128 stands for zero in the data rows.
Each row of this table is followed by its label. One hidden rule gives the labels. It looks at one to three of the table's principal directions, none of them among the few with the most spread.
[ 71  73 111  82  86 114 144 182 176  84  71  68 117  59 235 135  92 107 105  92 154 118 136 163 145 129 114 195 255 170  91  78 204] 0
[189 128 138 217 140 142 210  93 114 176 121 164  20 117  89 105  80 157 163 157 150 157 172 131 107 128 138 111  89 145 147 160  87] 2
[154 201 149 174 224 174  91  36 119 165  72 121 146 106  64  88 169 179 150 132 146 132 195 146  72 115 126 149  11 132 115 149  86] 2
[159 127 100 195 143 146 215  97 101 137 112 152  56  99 151 127  97 126 134 175 165 179 185 105  89 102 132 108 104 150  80 161 157] 4
[144 136 146  61  95 138 171 151 116 111 124 118 126 115 171 150 108 119 134 135 115 131 148 155 109 145 109 136 147 166 113  89 151] 2
[105 138 113 144 128 111 111 171 106 128 199 146 121 166 106 135 148 118 138 143 123 129 119 116 158 129 151 102 140 126 134 155 135] 4
[131  57 128 119  79  81 141 178 126 102 132 131 127 141 139 158  86  81  92 138 122 114  78 126 170 146 151 105 228 131 138 102 165] 0
[116  93 139 128 135 106 104 139 120  99 112  91 146  95 161 109 159 103 101 100 143 121 126 133 114 148 124 156 165 107 121 118 143] 0
[156  96  95 150  85  96 156 105 152 173 155 150 106 143 120 174  80 136 137 164  98 146 134  94 180  83 151  81  88 183 116 114 117] 0
[141 186 145 116 166 155  83 101 103 174 134 150 137 145  77  92 129 151 164 123 112 117 128 158 135 120 110 115  50 127 144 132  80] 3
[124  91 117 155 116  98 133 106 156 153 130 125 110 103 154 103 107 134 147 107 123 113 112 121 153 118 121 129 135 129 128 126 109] 1
[135 214 151  71 178 163  38  88 104 138 110 132 199 175  50 100 163 125 126 144  97  95  92 167 111 142 122 131  91  90 154 147 130] 1
[138  73 158  88  56  67  62 171 124 149 189  70 103 118 137 127 159 115 121  87  71 142 122 153 178 140 127 143 122 168 171  72  84] 0
[122 184 157  62 163 143  73 132 103  83 140 100 241 156 111 140 222 114 107 121 114  98 129 128  88 166 129 149  96  88 137 126 133] 2
[150 109 119 160  71 101 213 181 105 107 218 164 109 186 117 179 123  91 137 167 128 131 109  65 155 160 172  68 158 108 171 144 121] 2
[152 145 101 149 134 176 199  83 138 156  92 176  60 120 126 134  43 164 145 179 133 163 153 138  99  91 110 102 110 172  85 154 144] 3
[148 103 130 148 127 142 183 149 135 119  90 136  69 103 134 130  77 141 115 153 147 144 158 163 111 133 130 144 173 169 108 135 161] 2
[168 168 139 132 162 153 127  89 118 142 103 129 142 134  87 111 139 134 131 151 127 118 146 143 103 139 132 139  80 118 144 146 116] 3
[114 129 135  41  71  99 121 191 132  86 200 123 196 190 143 202 175 103 107 128  86 115  91  97 150 145 141 116 147 115 149 107 148] 2
[137 112 144 175 117 124 164 113 126 144 100 109  85  77 150  95 122 129 160  98 155 135 158 123 131 136 125 140 116 135 143  96  99] 1
[ 98 129 101 144 144 144 165 158 150  79 135 141 166 139 146 160 145 135 112 142 156 118 138  94 114 134 141 132 154 114 105 158 159] 2
[113 197  79 112 211 153  76  69 153 137 149 187 255 184  87 129 166 166 135 174  95  78  99 100 131  88 122  97  21 104  73 201 150] 0
[144  33 101 207  84  82 195 163 177 128 176 150  98 113 145 168 108 167 128 142 118 140 156  81 176 113 153 101 101 190 108 127 106] 4
[166 121 164 144 108  88 140 143  73 135 162 146 135 176  76 150 123  76 132 141 127 111  93 106 155 166 171  72 152  98 185 100 104] 1
[ 92 196 119 114 215 164  38  92 110 106 102 111 239 134 104  90 200 116 115 118 148  91 120 126 100 134 122 148  89  66 115 157 134] 0
[ 99 111 110 132 118 114 102 186 120 100 195 132 140 151 137 117 176 114 114 118 121 128 100 108 149 137 128 127 134  92 139 167 132] 4
[ 88 152 112  86 195 172  91 101 169  69  65 103 255 104 165 122 176 141  93 103 153  79 128 118  80 139  99 179 112  80  91 140 139] 3
[123 142 157  57  85 152 123 167 100 116 119  87  91  95 170 112 126 113 136  97 121 155 149 177 112 147  92 161 150 154 141  77 126] 2
[136 106 135 130  87 129 194 128 164 133  79 119  51  92 163 128  80 143 139 124 136 144 143 152 121 124 121 161 184 162 127 110 162] 2
[164 134 144 193 110 114 165 111  89 183 173 157  38 144  85 118 101 130 175 139 129 159 140 113 142 126 147  76  96 137 166 128  72] 3
[135 139 129 144 121 140 143 147 113 139 172 139 108 131 123 115 137 140 156 122 126 136 146 121 136 136 121 116  81 133 146 133  82] 2
[110 200 100 164 224 155 107  58 107 123 146 161 232 159 101 118 181 130 145 148 154  95 129  70  90 123 136  90  52  64  98 184 108] 0
[179 169 140 155 216 144  97  56 108 175  92 137 134 122  63 103 120 159 130 168 126 120 177 175  94 117 136 130  60 162  99 157 116] 0
[180 171 130  91 161 158 152 107 116 113 102 156 151 166  81 159 112 135  97 214 105 125 143 164  81 135 142 123 126 156  96 168 198] 4
[ 82 173  85  49 154 171  95 126 127 108 124 152 195 147 171 131 124 119 114 133 124 122  92 125 115  92  84 124 119  98  75 154 170] 0
[166  93 133 202  98  95 228 110  76 153 152 133  30 100 156 138  69  89 159 150 165 163 169 101 116 141 155  74 170 158 126 102 107] 0
[138 103 113 196 117 118 200 133 143 133 143 158  74 132 123 152 101 147 139 152 147 147 148  96 132 118 153 105 139 145 121 150 132] 2
[151 133 114 167 128 139 143 128 133 149 143 176  88 172  63 135  96 146 128 173 117 139 110 125 146 116 148  97 117 128 146 173 128] 2
[120 222 150 111 182 194  46  63  77 180  75 116  77 106  93  36 145 136 159  98 137 164 135 184  84 104  78 155  63  93 142 141 101] 1
[173 108 109 152 115 126 214 130 145 111 124 179 139 176  92 188  63 118 106 205 129 107 111 102 136 141 171  83 171 136 130 152 160] 3
[166 123 170 233 200 129 121  70 145 129  62 101 156  88  56  94 176 168 127 119 162  98 185 130  93 168 165 159  76 123 151 130  79] 2
[147  96 154 122  84  91 158 167 117 135 135 116  65 132 131 133  91  95 129 122 130 123 110 154 151 157 147 136 218 132 172 107 137] 3
[152 189 116 136 218 184 123  54 125 147  69 152 161 115 100 102 122 167 132 165 139 122 168 154  74 104 109 137  49 139  74 170 139] 0
[111 174 120  47 121 163 109 167 120  98 129 129 163 159 133 153 144 118 108 144 113 133 120 147 121 124 115 145 133 128 119 132 175] 2
[152 173 170 165 187 121  96  98  74 167 138 129 102 137  67  84 153 126 158 123 142 120 145 157 107 150 143 123 106 107 157 143  92] 4
[129 117 183  77  45  67  65 213  67 156 247 101  88 169 107 129 170  88 157  78  74 142  95 145 198 159 137 103 129 134 215  65  63] 4
[120 166 148  44 114 144 110 141 102 106 107  95 140 115 166 113 153  98 124 116 118 132 125 165 102 141 102 164 153 123 123 105 177] 2
[192 197 135 122 163 149 126  55 103 195 128 175 103 170  49 122  99 155 156 194  88 137 138 159 113 101 132  92  44 158 122 162 128] 0
[143 141 138  69 107 134  77 108 132 155  94 147 119 159  91 113 102 122 112 134  82 131  59 163 147 104 106 126 126 109 148 129 154] 1
[ 91  84 125 114  87  71  81 189 148 103 182  97 175 147 139 144 171  98 113  97 110  94  86 107 192 150 155 136 179 111 163 108 129] 0
[118 121 123 121 122 126 139 123 112 104 119  97 133 103 180 134 156  96 109 110 153 150 144 102  96 129 122 143 139 102 116 119 138] 0
[155 177 172 147 191 159  76  97 107 157  64 126 116 128  39  95 139 157 128 130 137 129 155 184 105 133 136 152  87 133 148 130 113] 2
[147  83 101 168 114 138 182 110 149 132  68 129  44  82 152 108  49 126 110 163 146 154 140 154 116 114 124 140 192 163  98 146 176] 0
[162  91 136  94  24  70 177 185 101 148 231 146  87 188 128 192  85  81 142 149  84 136  92 102 191 145 158  63 166 151 183  88 101] 1
[134 119 122 181 185 123 125  74 155 139 111 141 154 113 115 111 145 169 130 126 137 111 142 112 103 117 128 131  81 117 101 163 107] 3
[108 101 124  52  52  83 113 209 110  75 227 143 210 198 144 182 161  74 107 139  74 101  46  87 180 158 142  75 170 104 149 106 156] 0
[164 147 151 116 144 121 111 102 131 125 146 147 202 185  60 169 161 140 113 152  97 102 111 105 118 145 153 101  75 109 153 133 100] 3
[166 143 125 116 148 144 161 103 106 134  91 169  81 144 107 124  71 121 108 195 120 142 113 170  90 118 125 114 171 140  92 172 207] 0
[187 161 126 177 218 169 137  40 141 165  49 177 140 139  35 134  74 185 117 200 132 120 165 158  90 103 145 109  64 168  86 168 133] 3
[183 103 123 147 124 127 162 106 176 159 107 148  99 132  93 157  87 179 117 165 102 135 156 143 133 106 138 136  83 182 122 143 119] 2
[119 122 111 110 140 155 111  90 172  88  65 132 201 129 131 134 145 137  83 132 122 115  89 103  99 118 111 143 116  82 111 148 158] 1
[124 107  88 113 122 128 128 143 180  92 140 152 197 165 115 175 130 146  87 177  96 107 105 106 145 117 144 119 126 142  99 164 174] 2
[166 118 162 146  48  88 140 147 113 189 183 130  22 157  81 152 123 134 162 122  89 179 136 122 178 113 154 101  92 166 194  90  83] 2
[136  56 134 163  40 110 221 124 131 121 115  73  42  45 226 147  92 106 143  90 160 184 185  89 112 136 120 128 161 170 132  46  86] 1
[ 80 187 133 120 155 149  66 107 134 159 110 105 121 111 129  73 164 142 170  73 141 122 126 145 137 109 105 167 102  98 147 126 109] 2
[ 99 151 115  64 159 187 116 107 169  68  17 108 209 104 159 128 115 126  82 131 149  97 110 154  79 136 100 181 184 103  93 128 195] 3
[121 110 142 113  59 102 116 179 108 129 178 140 106 169 106 146 121 100 134 120 101 137  76 114 182 139 142  89 158 120 178  97 115] 3
[ 99 148 131 101 114 154  98 162  92 128 134 132  86 129 136  79 115 102 140 107 134 140  91 160 137 134  98 131 167  97 150 132 134] 2
[108  93 114 157 161 133 108 127 203 103  51 116 157  92 125 108 133 170  96 122 139  97 130 153 135 120 130 189 151 138 101 152 176] 2
[126 170 126 122 123 142 113 113 136 130 151 140 157 171  92 146 177 138 133 131 110 134 113  89 127 118 136 118  69  90 157 146 112] 2
[109 182 152 136 161 162 121 117 120 155 107 147 101 125 108  81 129 156 176  90 149 119 124 150 120 127 105 142 106  99 151 133  97] 2
[111 144 119  96 145 162 101 110 144 105  95 114 176 117 145 120 148 132 108 113 132 123 120 124 101 125 102 152 110  99 119 133 125] 3
Which label does each new row get?
[108 149  77 205 236 165 115  56 188 145  90 156 184  89 130  94 166 217 141 129 151 117 183 100 101  69 107 154   0 133  45 199 117] -> 4
[120 137 142  99 150 124  76 138 148  94 111 109 202 145  99 130 184 131  96 126 111  94 108 142 124 149 139 162 134 106 137 139 159] -> 2
[122  21  69 220 153 118 181  59 207 123  63 131 122  36 202 123  59 179 104 135 156 133 164  98 106  87 110 126 131 182  27 142 130] -> 0
[105 195 122 126 198 179  99  80  96 148  80 114 125  77 153  58 131 134 161 114 162 131 168 167  87 113  90 154  96 130  85 136 135] -> 0
[108  96 125  90 111 135 124 118 159 111  65  87 134  67 199  97 100 119 116  92 136 113 116 158 118 133  90 174 183 131 112  96 145] -> 1
[123  82 144 148 141  66  84 143 164 121 144  99 201 132 105 135 159 129 117 105 118  59 112 127 174 163 168 144 157 128 154 111 106] -> 0
[127 119 123  74  80 122 127 150 117 127 138 166 109 167 124 122  68  97 124 156  89 117  41 155 159 131 115  91 203 120 135 132 182] -> 1
[ 97 100 129  75  76  96 130 188 100  88 177  93 151 129 199 150 147  62 115  95 134 124 102 105 142 157 125 125 202 100 144  90 133] -> 0
[ 57 104 129   0  29  92  72 226 106  78 202  86 182 157 213 168 160  45 106  61 103 125  46 103 178 144 104 123 215  81 165  58 132] -> 1
[ 90  64 144 126  96 102 115 142 158 104  92  30 133  28 229 126 165 126 119  34 160 143 186 118 121 135 108 193 144 154 120  40  85] -> 0
[ 24  89 107  24  11 106  82 224 150  78 198  98 208 140 233 156 154  75 137  31 106 108  33  67 214 133  89 113 177  78 168  40  94] -> 1
[139 115 138 147  84  91 162 163  72 149 221 124  82 141 149 151 136  91 159 111 136 159 148  86 152 138 144  82 112 129 161  97  64] -> 0
[118 115 137 171 206 118  62  85 153 139  88 120 178 103 102  89 163 163 116  95 142  95 130 137 118 121 124 156  89 105 112 147 100] -> 0
[160 130  94 213 255 142 169  53 142 121  97 210 202 151  82 146 112 173 101 199 160  94 142  91  72 107 148  85  73 107  43 223 149] -> 0
[ 77  93 117  81  92 116  77 160 157 105 139 105 167 113 182 123 152 125 115  73 110 123  87 117 157 116  95 146 137 111 124 101 124] -> 1
[162 133 152 191 194 130 114  20 162 167  46 104 124  69 108  76 156 181 140 104 140 122 173 140  78 115 118 173  48 126 116 139  94] -> 1
[128 184 133 129 186 160 102  86 114 146 105 105 132 101 124 100 160 150 144 123 143 138 185 152  85 118 114 160  71 139 106 141 116] -> 4
[147 107 137 160  99  88 139 150 101 138 190 119  84 140 119 139 158 112 132 132 120 154 144 106 140 137 154 112 119 133 153 131 111] -> 4
[ 88 117 112  70  71 105 120 175 118 115 195 141 171 158 177 168 135  99 140 104 106 127  83  83 175 114 116  85 130 118 125  88 123] -> 1
[ 87 156 102 128 129 170 138 146 131  78 130 135 172 148 142 131 162 107 116 122 158 125 101  79 112 139 123 129 139  54 144 157 134] -> 2
[ 85 103 129 123 111 130 151 143 209  81  78  57 143  66 201 135 175 154 116  68 158 117 168 119 104 142 121 224 171 126 131 107 141] -> 2
[126  87 121 157 109 103 162 173 115 109 156 117  76 108 157 120 120 107 121 137 143 139 142 136 133 148 141 134 192 145 122 141 155] -> 4
[ 19  99 113  35  50 147 123 203 138  67 111  50 132  39 255 102 140  78 137   9 168 144 114 120 135 132  51 189 215 100 117  42 134] -> 3
[117 156 114  87 105 153 115 146 133 121 145 148 147 167 115 130 127 121 128 135 108 123  84 122 146 125 116 120 122  98 153 143 131] -> 2
[149  75 136 159  90 117 177 105 138 146  67 118  53  72 167 107  72 119 132 108 147 153 131 133 130 117 114 136 157 140 129  92 129] -> 1
[205 199 135 218 255 175 168  21 101 195  82 193  75 121  45  94 114 210 156 199 147 156 220 161  44  89 129 117   0 165  63 214 123] -> 4
[157  54 145 161  61 112 190 126 159 123  94  73  50  59 175 142 106 136 117 104 139 170 181 123 112 141 128 161 150 175 146  75  97] -> 3
[184 107 125 159 141 102 149  89 147 165  97 161  76 157  61 147  59 140 104 199 106 125 115 161 132 113 165 112 170 163 120 167 174] -> 0
[159 136 150 163 150 127 132 120  66 189 143 146  25 100 120  59  94 130 172 119 137 155 151 177 126 121 105 115  98 147 128 136  93] -> 0
[149  34 126 187  27  85 191 162 150 125 150 102  34  99 154 135  95 106 123 120 126 159 124  99 166 149 150 122 187 146 178 100 106] -> 3
[146 150 144 110 133 110  86 111 147 164 127 157 130 190  47 144 120 145 124 149  88 111  80 147 157 113 150 120 126 120 159 148 142] -> 3
[115  61 115  97  25 115 171 159 146 147 124 125  32  86 211 130  47 120 142  96 112 173 106 135 168  95  87 119 172 172 121  70 129] -> 1
[177  91 103 210 144 130 244 125 168 110 117 177 117 136 109 176  98 167 113 195 148 127 172  90 113 126 166 112 109 159  98 176 152] -> 2
[ 89 151 125 156 194 150  81 115  70 135 111 141 121  93 151  45 145 111 146  89 171 134 116 139 109 115  90 124 111  75  97 149 124] -> 0
A new table starts here. A hidden rule labels the rows of this table. It goes by one to three of the table's principal directions, not those with the most spread.
[183 184 120  67 135 133 174 156 204 155 184 103  85 140 158  98 163 129  80 165 182 167 153 113 156 120 144 155  65 152 187 176  95] wolf
[118  81 159 129  80 137 125  74 110 114 107 129 147 127 135 153 113 145 107 146  97 117 138 124 105 125 102 135 150 121 128 126 141] yarn
[156 145 135 108 113 174 116 110 163  96 138 105 124 119 119 108 173 147  82 145 128 147 126 124 123 102 104 179 121  88 130 153  98] wolf
[ 92  58 151 138  78 121 120  94  64 106  83 121 136 116 125 176  64 119 136 134  93 101 132 155 134 125 119 116 148 146 105 127 176] wolf
[145 103 150  88 113 123 145 134 120 157 131 112 110 126 186 109 131 135 147 133 156 149 119 110 128 121 153 134  82 141 160 127 140] crow
[111 111 152 145 141 116  89  88 103 105  85 163 156 113  99 182 130 176 114 149  46 110 106 147  92  94  88 121 135 149 102 111 147] crow
[145 116 112 119 130 123 113 138 152 119 114  82 108 112 108 128 139 128 110 127 135 133 140 169 195 111 122 116 143 168 106 173 104] wolf
[162 209 112 109 185 116 134 171 158 162 157 151  95 169 112 144 201 198  62 147 100 146  96 129 108 111 101 125  84 162 142 118  93] crow
[147  54 125  96  96 193  82 130 134  75 107  31 119  50 156  46 109  63 206  99 198 158 139 148 211 111 172 165 154  78  81 190 123] crow
[108  92 179 111  54 134 163  50 110 169 131 152 149 145 173 166 111 149  72 182 105 117 145  73  88 139 103 126 121 119 179 121 143] crow
[133 176 117 114 151 121 167 174 128 185 173 147 107 152 164 100 130 112 150 122 180 143 119  85 114 162 163 116  86 118 165 102 126] crow
[118 146 135 140 121 121 170  91 154 149 167 165 153 151 170 119 162 131  82 138 125 130 146  57  80 148 137 148 116  87 192 106 135] wolf
[123 159 119 123 169 129 119 165 112 121 155 141  94 134 126 169  74 118 167 134  93 145 121 162 135 139 147 136 117 136 102 128 143] yarn
[117 148 112 128 159 141 119 147 122 119 151 126 110 115 136 140 108 110 138 131 112 142 126 131 148 135 151 140 122 114 112 139 142] wolf
[100  92 117 147 114 150 109 148  94 142 122  92 129  93 137  87  73  53 223  86 195 125 134 127 185 170 168 100 174  92  88 129 122] crow
[115  74 135 126  72 152 137  70 145 115 122 110 168 107 158  92 127  93 115 135 150 120 161  87 138 127 140 142 158  85 151 158 136] wolf
[108 153 139 159 101 118 150 126  96 169 130 186 153 192 109 141 127 145 130 114 122  98 103 105  57 150  98 109 141  95 145  65 110] wolf
[ 89 100 150 129 109 143 117 101  68 133 121 146 127 122 142 185  66 128 134 155  74 120 119 125 116 139 124 122 136 118 107 119 167] wolf
[147 148 151 110 127 146 101 113 134 138 113 133 126 130 110 143 178 186  87 153  95 135  93 135 112  87  82 140 109 127 122 127  90] crow
[104 111 132 171 134 108 106 143  80 116  93 141 140 124  92 142  89 114 196  87 129 103 113 161 115 146 122 102 157 133  89  83 138] wolf
[112  80 156 134 102 104 140  93  91  98 115 155 136 152 150 184  84 149 129 135  59 117 135 143  74 128 123 144 131 142 136 103 185] yarn
[130 124 141 127 122 129 113 112 122 129  96 135 149 116 110 120 160 153 112 135 126 117 108 121 111 101 103 121 117 132 127 119 121] crow
[120 177 121 147 162 102 164 178 107 158 165 164 110 160 144 124 111 110 172  98 160 132 118 107  88 173 158 124  96 117 153  69 142] wolf
[105 149 106 152 167 129  86 156 109 133 110 131 128 104  79 145  98 107 171 117 120 117 110 164 171 126 125  92 153 139  72 133 112] wolf
[123  90 117 146 122 154  78 122 120  63  94  99 143 102 101 113 124 111 163  94 107 124 117 171 150  97 128 156 168  92  75 146 126] yarn
[152 255  99 104 192 136 170 206 165 233 211 168  87 173 125 105 168 140 103 154 189 153 110  73 118 174 130  93  78 128 165 107  66] crow
[134  87 129 127  98 145 121 107 136  93 121  97 130 119 124 125 111 116 127 125 126 127 155 147 146 136 123 138 170 124 108 154 130] yarn
[ 61 122 153 166 101  88 196 100  72 214 159 207 165 161 186 148  55  81 171 128 156  97 148  35  62 215 162  76 128 103 193  49 177] wolf
[161 152 120 117 102 149 136  99 189 132 137 135 149 170 100 112 204 177  35 154 112 123 136 112 105 105  74 136 155 116 146 153  70] yarn
[132 161 138 126 120 120 135 108 145 146 124 154 135 149  95 164 146 163  70 164 100 115 125 132 113 109  83 118 119 151 142 132 102] wolf
[135 139 148 117 126 117 142 100 130 119 129 153 127 149 141 164 170 184  52 156  72 131 113 115  78  96 104 161  83 136 164 115 148] wolf
[131  94 135 133  85 146 113 120 120 104 100  96 135 119 112 106 123 110 149 105 154 120 125 152 146 114 120 142 149 105 110 138 111] wolf
[124 130 130 128 163  94 112 149  91  92 102 144 103 130 101 199  94 161 127 138  56 123 110 191 116 102 117 129 100 193 100 118 175] wolf
[132 155 115 127 152 134 131 173 116 130 153 135 105 149 135 121 112 117 169 106 135 142 112 137 118 143 150 139 118 108 118 109 129] yarn
[166 180  97  95 172 153 136 167 184 117 178 113 103 129 149  81 180 130 104 132 148 167 128 110 137 116 155 169  94 105 145 158 113] wolf
[145  85 123 123  81 157 111 128 142 100 102  73 137 109 115  69 128  90 165  96 188 126 137 151 170 116 132 139 164  99 106 160  97] wolf
[174 191 127  73 142 133 145 118 189 177 159 152 108 178 120 164 206 227   0 209  70 145 121 113 109  93  68 118  98 180 160 164  79] crow
[144 145 145 126 115 109 142 129 139 138 127 123 111 149 126 142 156 153 102 124 131 132 118 142 123 114 111 145  99 140 154 116 103] wolf
[ 88 160 121 158 188  88 145 157  96 152 151 164 121 104 154 146  83  84 185 112 142 129 127 102 125 167 182 112  88 134 146  85 177] wolf
[142 128 140  97 152  82 159 151 117 134 140 141  91 145 166 170  97 150 133 146 102 144 133 148 111 127 151 129  69 199 157 119 178] wolf
[117 144 127 153 156 103 119 136 109 124 120 165 133 150  99 169 119 156 134 123  79 114 114 149  94 133 109 111 138 150 110  95 137] yarn
[123  56 165 118  62 152 105  79 103 105  76  89 146  88 132 117 119 122 134 132 143 118 126 136 145 100 111 140 136 114 117 145 133] crow
[ 87  82 135 140 111 128  99  85  85 126  90 127 140 105 117 186 100 141  94 156  62 106 125 140 156 113 107 100 157 153  95 147 155] wolf
[158 131 129 105 134 122 123 129 155 104 122 113 114 136 132 131 176 167  85 134 101 143 116 151 128  81 118 162  96 146 140 147 121] crow
[122  80  90 152 173 142  54 176 110  85  88  75 133  63 101  74  94  70 255  60 163 130 119 184 206 131 170  99 194 125  31 149 125] crow
[109  92 127 146 118 119 122  93 126 131 113 138 159 120 122 138 112 125 124 136 109 108 151 116 130 145 118  93 178 142 116 134 138] wolf
[184 169 123  69 145 130 150 138 202 144 161 112  97 135 132 125 164 164  62 185 137 157 155 130 149 111 113 130  94 187 157 183  97] wolf
[110  97 155 143 114 125 107  94  94  81 101 138 135 123 123 179 107 148 124 129  59 120 115 156  98 103 112 162 126 119 113 112 161] wolf
[ 98 108 127 141 104 138 168 139 112 156 169 115 132 105 187  75  51  19 229  94 233 135 167  75 150 206 203 123 139  70 155 112 150] yarn
[169 201 138  53 123 135 214 162 173 210 223 125  63 164 205 117 130 124  83 185 197 177 152  69 129 164 160 147  35 141 221 146 113] wolf
[100 162 177 156 115  79 165  91  89 167 127 222 150 191 132 205 132 186  88 147  61 102  96 100  15 124  89 132  78 128 189  42 146] crow
[149 155 170  99  84 127 171  86 147 174 153 175 131 193 140 170 149 196  51 186  93 127 131  96  51 130  72 132 107 138 184 109 101] wolf
[125  98 124 140 150 119  99 139 109  94 101 122 136 107 128 117 124 125 177  95 115 128 113 151 126 113 145 133 134 129 100 116 152] crow
[ 98 137 132 165 149  98 135 172  69 149 128 159 125 141 137 128  77  90 232  72 156 118 101 132 100 164 164 113 115 109 124  56 151] wolf
[167 194  97  78 182 120 180 182 183 149 207 125  71 148 171 122 134 128  92 161 148 171 159 109 142 153 169 142  73 167 171 160 141] yarn
[134  89 116 131 104 142 126 135 138 132 117  94 149 110 145  47 140  85 179  86 205 126 137 106 153 142 157 116 158  96 126 135 113] crow
[140 146 135  95 146 123 142 125 136 135 157 146 101 153 160 175 133 171  79 168  64 150 123 127 107 113 127 149  90 152 149 138 148] wolf
Which label does each new row get?
[109 110 115 149 146 127 140 159 110 101 162 112 112 111 173 106  58  48 229  77 165 146 151 129 144 178 203 154 137  86 122 112 168] >> yarn
[170 120 137  79  91 164 109  94 176 111 104  85 123 111 100 123 183 174  36 182 118 136 133 148 163  69  75 143 124 155 123 199  86] >> crow
[159 185 108 105 156 136 143 177 167 188 165 121 108 143 138  73 175 128 135 123 196 150 117  98 146 143 140 109 106 124 148 130  72] >> crow
[136 148 116 122 157 123 132 163 115 154 139 146 119 151 133 117 142 150 138 121 131 131 110 114 103 146 130 104 123 140 122 102 130] >> crow
[ 90 145 109 173 155 102 156 161 100 153 161 156 131 138 147 119  75  66 203  83 167 120 140 101 119 197 179 105 143 102 136  79 153] >> yarn
[152 151 143  97 115 121 152  87 176 166 143 145 130 153 132 158 179 190  21 194  95 132 144 102 115 110  83 117 113 170 171 155  99] >> crow
[126 131 147 126 125 117 132 123 116 143 126 135 120 130 137 148 124 140 128 134 122 130 120 128 119 128 123 128 108 138 139 113 130] >> crow
[118  70 124 132  91 158  96 124 111 109  93  77 143  87 124  79 104  76 188  96 178 121 129 143 183 122 146 123 168  96  90 154 119] >> crow
[143 129 150 132 112 152  96  86 149  67 107 129 145 122  91 150 158 166  87 143  71 128 119 157  97  79  80 182 134 101 114 137 111] >> yarn
[138 117 131 125  78 155 126  97 152 123 120 104 138 137 106 118 153 134  78 139 136 119 139 130 146 116  94 136 159 109 128 157  88] >> yarn
[158 127 117 110 119 130 119 132 152 133 106  99 119 134  99 117 185 170  66 139 132 125 123 146 155 101  92 111 136 167 118 158  94] >> wolf
[119  85 112 163 128 141  86 133 116  65  99 104 148 107 100 104 101  91 201  73 126 118 129 172 145 126 141 141 189  94  70 130 132] >> yarn
[160 125 126 105 111 190  79 122 151  70 113  96 127 119  85 113 147 148 117 138 103 140 114 172 137  83  90 170 158  93  76 171  89] >> yarn
[116  90 117 131 107 135 112 130 107 138  93 102 140 105 111 104 117 107 146 118 161 109 129 133 169 130 127  87 159 142  99 145 125] >> crow
[139 144 140  94 110 126 158 115 134 181 143 155 125 168 148 146 154 176  62 174 110 128 121  94  97 122 103 110 102 152 167 129 120] >> crow
[126 109 127 138 118 159  95 132 110  96 112  94 124 108 124 103 146 118 148  94 135 135 104 142 145 113 132 161 139  78  97 127 118] >> wolf
[ 93 162 100 158 193  84 172 186  98 156 182 156 102 130 174 132  72  68 192  94 161 136 145  95 127 205 206 107 103 133 151  81 188] >> wolf
[151 110 127 127 120 129 100  98 161  74  97 131 151 140  87 143 160 173  89 138  65 118 129 171 109  77  84 145 158 144 106 153 114] >> yarn
[101  59 155 132  77 137 126  87  93  90 110 104 134  98 157 147  60  84 165 124 123 125 149 141 143 130 150 156 138 106 124 139 171] >> yarn
[117 201 131 113 164  95 168 156 116 228 166 188 107 167 139 173 119 157 100 174 123 127 113  89 105 158 121  71  79 178 167  98 121] >> crow
[151 148 126 106 121 144 125 123 158 143 125 123 130 133 105 118 165 156  82 156 134 128 127 124 134 110  95 118 128 142 129 153  92] >> crow
[145  53 164 132  52 179  82  46 143  14  76  87 164 102 101 123 149 146 101 124  81 123 135 170 108  65  81 212 171  68  99 159 121] >> yarn
[125  42 116 156  86 173  72 115 128  50  81  55 161  69 104  52 101  52 228  60 184 120 146 169 187 124 149 147 217  64  58 160 111] >> yarn
[138 161 140 115 110 137 150  82 179 155 149 145 142 139 121 144 166 156  40 183 117 127 151  93 118 122  89 128 124 131 167 151  93] >> wolf
[103 196 161 150 129  71 209 121  91 211 176 242 131 230 161 199 132 185  75 150  84 109 107  60   0 173 107 115  69 130 218  20 153] >> wolf
[127  97 146 163  85 137 129  78 150  74 126 130 168 139 132 110 138 112 139  95 120 121 147 124  86 126 122 183 165  57 143 111 121] >> yarn
[ 99 129 133 160 120 120 139  90 119 121 123 177 175 135 115 139 122 126 111 136 105 100 138  93  74 140 114 121 146 105 143 100 152] >> wolf
